In the rows, zero is written as 128.
First come named moves, each a turn or a mirror, each shown by rows before and after it. For each pair of rows after them, which moves, in which order, take the first row to the second? The first pair is done for you.
k99:
[117 165 139 166 117  87 123 125 143 134 141 145 176 129 134 119 121  76
 107 133  97 134 147 111 138 151 134 161 150 132 155 158 153 109 103 176
 138 122  87 108  76 138 174  69 118]  ->  [126 168 142 161 127  73 123 134 158 146 158 142 178 129 134 114 112  87
 132 131  96 108 129 119 135 147 141 149 143 153 137 166 129  95 106 159
 141 115 107 114  66 168 169  85 124]
[161 124 114 112 132 177 151 124  98 106  98 142 129 146 164 155 167 127
 105 172 126 160 111 101 123 137 113 132 110 111 165 148 164 119 158 146
  78 134 154 128 157  88  86  91 132]  ->  [163 139 117 103 136 144 146 138 122 134 132 140 135 147 158 146 148 140
 151 171 126 112  74 110 113 134 125 114  88 157 131 171 118  97 170 117
  84 116 198 135 138 142  65 117 156]
[ 80 122 104 136  93  67 171  98 103 120 148 176 118 111 108 128 131 146
 189 127 151 141  84 122 138 162 141  85  93 158  75 121 107 153 115  49
 100 116 127 152  95 135 119 155 149]  ->  [ 84 105 105 147  83 102 174  82  76  89 112 181 109 111 115 145 147 125
 135 127 146 193 125 109 145 168 130 108 120 111 112  97 151 178 101  81
  91 134  87 143 113  79 143 123 131]
[103  92 125 137 116 154 149 130 113 103 126 119 101 125 173 153 157 145
  90 141 177 141 130 117 119 138 102 140 106  96 175 142 132 125 102 125
 107 108 142 122 122  82  73 114 128]  ->  [105 101 124 131 127 129 145 141 133 121 148 116 109 120 161 143 140 158
 123 140 177 103  99 122 113 131 114 123  91 130 146 161  95 103 111 101
 109  94 174 128 108 128  58 133 142]
k631:
[125 121  97 126 117 119 124  97  95  93 130 125 122 116 146 135 150 135
 124 121 129 153 148 129  97 120 101 128 126  72 133 112 164 148 101 118
  92 148 116 121 157 102 112  94 109]  ->  [127 123  90 114 109  76 121  90 115 116 162 135 130 107 125 111 132 130
 169  99 139 140 136 130  93 112 123 103 110  93 102 114 126 137 101  93
 112 150 118 132 130 140 118 119 117]
[151 133 114 126 161 155 120 116  93 156 129 125 100 118 134 151 125 122
  91 169 121 159 148 101 122 115 147 141 144 118 123 125 129  98 125 138
 154 147 141 145 145 115 126 153  82]  ->  [154 133 108 118 153 121 118 112  93 169 150 135 104 115 123 138 109 113
 112 156 126 159 146 103 121 113 160 129 135 129 102 130 107  95 127 125
 165 146 136 149 126 134 137 166  90]
[141 138 122 154 111 148 101 131 118 144 137 118 132 100 118 129 110 128
 107 122 113 132 166 116 138 138 128 155 148 121 126 134 141 130 135 139
 151 138  95 127 127 123 160 118 134]  ->  [141 141 121 143 113 131 104 138 133 157 156 120 133 104 114 121 102 138
 140 122 117 104 138 122 132 138 137 144 131 145 100 150 112 115 143 119
 148 127 121 132 118 159 148 141 148]
k442:
[124  88 145 120 139 112 134  95 131 133 115 159 106 114 115 108 109 128
 104  99 121 147 137 168 116 126 149 126 149  74 156 111 143 162 106 139
 165 150  90 137 148 109 172  97 149]  ->  [118 103 153 115 145  86 122 113 150 166 140 146 117 116 104 102  94 147
 141 100 120  98 104 179 125 125 162 115 142 124 125 131  97 144 117 111
 178 133 128 141 135 157 145 124 177]
[147 138 141 127 162 171 156 161 149 134 138 105 134 157 145 160 118 161
 111 149 133  95 101 114 105 104 110 123  97 123 129 166 126  98 136 149
  75 115 195 128 136 156  80  98 104]  ->  [154 129 128 124 151 174 170 139 128 122 130 116 133 157 149 163 132 144
  90 144 140 135 121 108  93 104 109 115 101  78 144 154 153 115 124 162
  67 122 159 131 142 128 103  87  84]
[116 114 145  96 146 143 152 151 190 106 140 123 132  99 122 107 121 153
 148 134 140  65 102 124 129  88 164 119 125 145 106 153 104 109 151 119
 123  96 174 147 120 150 113 149 128]  ->  [112 101 150 111 149 193 154 147 162  78  96 116 119 106 142 123 148 145
  82 145 134 103 141 110 141 103 145 157 153 106 152 133 161 132 144 144
 109 109 143 133 150  83 124 117 112]
[131 133 148 144 131 146  97 158 129 139 119  99 140 134 137 118 125 120
 111 129 105 103 140 133 136 136 129 152 162 158 137 128 125 113 142 139
 165 131 130 117 132 125 136 109 149]  ->  [145 121 122 130 117 136 123 126 118 133 132 120 144 134 131 116 124 100
 111 112 129 146 158 123 115 124 135 127 149  97 137 117 144 125 131 150
 162 139  88 134 117 117 177 108 126]
Now pairs of rows:
Between the rows of a pair lie two moves.
[121 116 113 115 100 112 142  82  90 118 133 156 129 100 127 113 139  95
 151 120 145 188 187 134 112 131 118 101 130  91 106 119 148 143 103 124
 130 133  71 135 112 130 169 132 124]  ->  [120 113 117 121 118 156 160  98  85  98 112 149 127 105 146 135 161 118
 123 149 146 182 173 120 110 143  94 119 120  78 133 127 176 152 109 134
  78 124 102 134 145 106 136 105 114] : k631 k99
[131 137 126 111 113 121 129  79 134 107 127 150 142 117 112 136 132  79
 153 111 141 211 164 124 108 123 154 113 162  72 136 129 155 111 112 140
 159 158  63  99 125  91 157 123 125]  ->  [110 147 162 140 134 166  92 121 129  99  89 115 130 118 124 150 148 104
 122 141 101 164 150 129 150 151 122 169 205 138 168 138 156 109 126 133
 154 144 112  72 162  74 103 113 159] : k442 k442
[167 159 166 116 135 180 142 154 114 143 124  75 153 168 133 114 112 122
  71 118 133 137 171 148 129 127 110 139 140  98 178 125 175 121 108 156
 171 156 126 140 126 134 125 113 127]  ->  [178 167 153 100 151 159 161 163 134 156 155  80 162 170 130 120  98 141
 107 122 148 112 136 148 113 116 124 117 108 111 154 147 149  99 116 142
 158 143 157 157 116 175 108 123 125] : k442 k631
[149 120 169 133 117 104  78 140 125 172 164 154 125 125 121  94  89 107
 158  96 143 117 112 161 106 121 192 143 160 139 137 127 108  82  68 138
 224 125  98 113 110 156 210 130 129]  ->  [141 129 173 134 147 123  92 172 143 170 174 141 133 136 137 112 100 152
 168 120 144  60  64 157 101 119 181 142 135 177 132 156  96  61  82 128
 179  99 171 118 131 187 147 130 136] : k99 k631
[132 133 143 119 128 148 115 148 133 128 109 121 130 122 141 160 137 155
 117 174 118 114 107 126 126 141 129 146 130 134 131 121 120 148 121 117
 123 105 133 128 144 117  97 135 144]  ->  [147 130 120 101 115 121 136 132 141 135 136 138 135 120 131 152 125 152
 141 154 142 127 109 126 101 129 147 108 103 111 106 128 113 137 114 109
 123 101 118 151 114 140 112 150 130] : k442 k99
[118  80 152 140  78 155 182 148  71 124  53  99  89 183 120 174 180  86
 128 170  78 127 177 134 171 157 114 170 153 147 163  74 117 182 106 136
 141  94 129 101 182  70 133 109 101]  ->  [105  84 159 133  61  96 161 139  87 154  82 110  85 173  94 144 158  80
 184 143  72 104 162 151 180 157 131 148 152 194 122  69  68 168 102  98
 187  92 125 101 144 104 147 144 129] : k631 k442
[164  94  68 137 102  80 185  51 117 117 166 195 110 107 137 172 144 150
 153 111 241 158  67 132 122 135 151  65  92 132  98 143 143 125 163  97
  81  90 109 161 112 122 148 152 110]  ->  [146  87  94 170 109 145 169  64  84  81 102 180  90 111 160 196 173 154
  80 135 212 177  93 122 157 160 121 126 133 126 156 126 189 145 163 120
  64  99 109 132 162  51 131 114 112] : k442 k442
[148  88 111 134 194 134 130 125 112 122 104  97 139 129 131  98 138 151
 120 110 118 188 152 118 158 124 100 122 140  71 130 106 176 103 137 155
  79  98  97  81 110 162 147 120  85]  ->  [147  98 108 131 210 127 134 142 129 126 119  93 144 134 129  99 134 175
 147 124 122 151 118 120 153 123 100 117 123 107 116 124 153  86 146 139
  60  84 148  85 108 192 114 130  97] : k631 k631
[135 155 139 125 157 136 134 146 108 147 113 137 122 117 108 116  98 166
  79 160 102  94 109 155 172 142 140 143 134 191 114 118  80 138 141 173
 132 149 179 106 134 156  69 130 142]  ->  [158 136  95  96 125 104 174  96 100 142 139 177 127 111 104 110  89 119
  81 134 144 172 137 142 129 120 159  94 103  98  98 100 108 154 117 190
 132 167 100 131 101 147 136 124 101] : k99 k442
[131 134 144 124 110 111  88 131 126 143 114 114 140 155 118 103 114  83
 112  97 131 152 179 141 144 101 139 146 168 120 128 111 129 122 120 165
 192 149  83 118 125 114 174 134 128]  ->  [132 127 145 131 120 145  98 135 112 118  94 110 138 156 133 124 134  93
  81 118 132 161 181 130 141 105 121 163 163 105 155 110 160 130 119 175
 148 144  96 111 154  89 153 110 113] : k631 k99
[141 148 105 148 130 120 153 130  34 151  76 133 124 151 179 117 133  91
  86  99 120 136 169 131  74 132  73 142 181 128 119 131 159 145 179 159
 164 153 103 120 140  96 151  98 112]  ->  [138 158 115 153 158 140 145 163  51 158  80 112 135 158 190 128 135 122
  91 117 108  90 141 129  82 140  65 156 180 162 121 155 148 125 192 155
 139 140 157 120 153 119 112  95 122] : k99 k631
[134 125 125 138 161 189 162 150 125 107 112 107 120 135 151 164 155 163
 100 177 132  99  96 117 130 138 101 158 112 125 163 143 143 129 147 140
  53 111 184 124 172 120  60 104 123]  ->  [145 137 110 115 156 137 172 143 151 138 156 117 133 136 136 148 130 164
 154 159 147  78  68 125 108 118 125 117  82 137 115 162  96 100 146 119
  67  99 195 146 133 180  67 138 129] : k442 k442
[117 156 113 119 157 152 138 123 161  65 139 116 131 125 138 138 119 158
 113 120 118 127 109 116 129 149 107 146 118 129 130 128 137 126 157 135
  71 111 148 141 156  96  78 137 154]  ->  [125 155  94 100 144 123 159 106 167  69 162 132 138 123 127 129 106 148
 138 107 142 144 106 113 105 134 119 114  89 103 110 124 131 122 147 133
  73 112 126 155 134 113  98 150 143] : k442 k99
[176 147 125 126 183 151 152 102 115 178 159 116 137 144 112 142 120 139
 101 141 142 167 164 138 116 112 106 113 111 105 135 159 165 118 125 173
 112 119 143 161 123 150 151 124  97]  ->  [167 157 145 137 200 165 131 124 121 181 149  98 131 143 118 147 118 152
 107 153 126 129 147 145 133 122  99 133 119 154 146 168 147 114 134 165
 119 112 178 149 137 160 125 129 117] : k99 k442
[132 130 116 123 125 156 158 125 119 105 113 135 113 120 132 167 165 128
 115 149 143 147 122 144 106 139 123 114 120  94 144 120 172 128 119 161
 112 146 123 112 141  91 131  89 104]  ->  [132 135 123 126 135 167 156 137 125 104 109 123 115 124 138 172 163 133
 113 154 137 131 122 144 112 132 119 127 127 105 147 128 175 124 123 165
 113 148 135 107 147  93 122  91 109] : k99 k631
[162 130 112 118 145 155 151 144 127 121 143 127 144 143 140 155 135 137
 111 127 158 121 143 126 101  89 114 117 128  79 135 155 144 115 134 167
 100 124 128 153 129 143 122 112 101]  ->  [156 127 121 124 149 167 145 149 126 116 133 116 138 146 146 157 134 134
  98 133 148 125 150 123 110  97 111 135 138  85 140 148 145 119 136 171
 103 125 129 148 136 129 121 109 102] : k442 k99
[144 134  99 120 112 178 196 101 144 122 125 134 157 147 114 137 153 161
  86 154 152 133 113  97 115 121 148 127  95  84 151  95 126 133 128 140
  76  92  85 128 157 110 108 141  93]  ->  [122 151 127 127 121 148 151 127 167 154 137 118 155 143  98 120 134 184
 127 153 124  69  88 119 147 134 161 141 116 177 128 108  63 116 144 104
 118  84 125 120 147 151  85 177 138] : k631 k442
[120 109 130 136 120 159 139 121  95 106 107 142 117 130 143 150 148 135
 111 148 134 140 129 117 133 154  99 151 124 121 155 108 154 151 126 127
 106 145 141 114 146 100 113 124 126]  ->  [139 104 109 109 108 123 162  94 106 120 142 163 129 133 129 139 133 120
 146 127 154 155 125 119 101 135 125 108  94  95 122 108 135 141 117 127
 117 143 121 136 118 129 140 140 114] : k442 k99
[ 58 139 121 125 181 125 121 144  74  95 118 136 123 143 117 104 144 104
 107  97 114 131 106 132 142 107 150 132 151 119 115 106 124 138 108 145
 125 139 111 152 127  80 115 113 151]  ->  [ 56 141 124 132 181 119 117 143  76 101 120 136 121 141 111 100 139 105
 116  92 113 122 104 136 144 110 151 137 148 133 107 106 112 138 111 137
 134 140 119 152 123  89 117 119 155] : k631 k442
[139 125 122  86 117 126 132 130 144 161 169  68 118 145 136 107 103 146
 122  93 134 113 127 143 140 104 141 121 131 129 115 148 129  94 137 131
 141 133 116 152 104 168 147 119 146]  ->  [130 123 139 107 126 160 116 148 141 151 144  55 112 149 147 116 114 154
  98 103 113 104 129 145 159 116 129 150 157 150 136 144 141 100 142 137
 139 131 135 136 131 145 127 103 155] : k442 k99
[159 146 121 106 155 133 136 151 155 156 164 123 154 142 117 119  99 130
 142 120 137 104 110 133 111 108 142 110 112 126 105 144 118  89 139 148
 157 130 139 142 116 175 127 145 118]  ->  [168 141 113 109 155 163 153 147 145 138 155 121 154 143 129 131 112 123
 110 131 145 124 126 119 100 104 128 113 113  87 124 138 153  95 129 176
 134 138 132 142 131 151 132 125  95] : k631 k442
[127 132 140 130 121 122  92 134 124 147 121 112 124 129 121 114 125 128
 118 115 100 119 155 147 152 137 143 148 155 162 133 123 117 134 133 132
 179 135 111 112 114 127 137 118 143]  ->  [124 132 143 134 125 143  95 136 118 133 110 111 117 130 131 120 133 129
  96 124  98 125 160 146 154 140 134 162 156 156 149 118 136 139 132 142
 164 135 113 106 124 114 135 106 134] : k631 k99
[113 154 117 112 133 150  99 132 140 124 150 130 135 134 146 133 105 147
 102 182 136 163 128 154  93 161 118 127 175 124 133 123 125 165 131 154
 141 124 176 110 125 134 147  78 105]  ->  [112 158 117 104 130 131 101 136 153 138 168 133 137 133 140 123  93 149
 129 179 138 145 114 154  89 158 130 114 160 146 110 131 101 155 131 141
 146 120 188 113 110 159 150  92 115] : k631 k631
[143 123 106 137 148 172 131 133  96  81  94 129 115 142 164 164 134 136
  63 123 117 189 153 108 123  98 105 145 140  50 176 113 176 146 117 170
 102 135  84 120 129  93 147  84 122]  ->  [138 145 106 122 184 140 141 167 144 108 143 120 130 146 156 161 120 199
 142 143 119  95  70 117 109  90 113 116  91 135 126 163 103 105 143 117
  64 102 187 137 121 184  78 121 153] : k631 k631
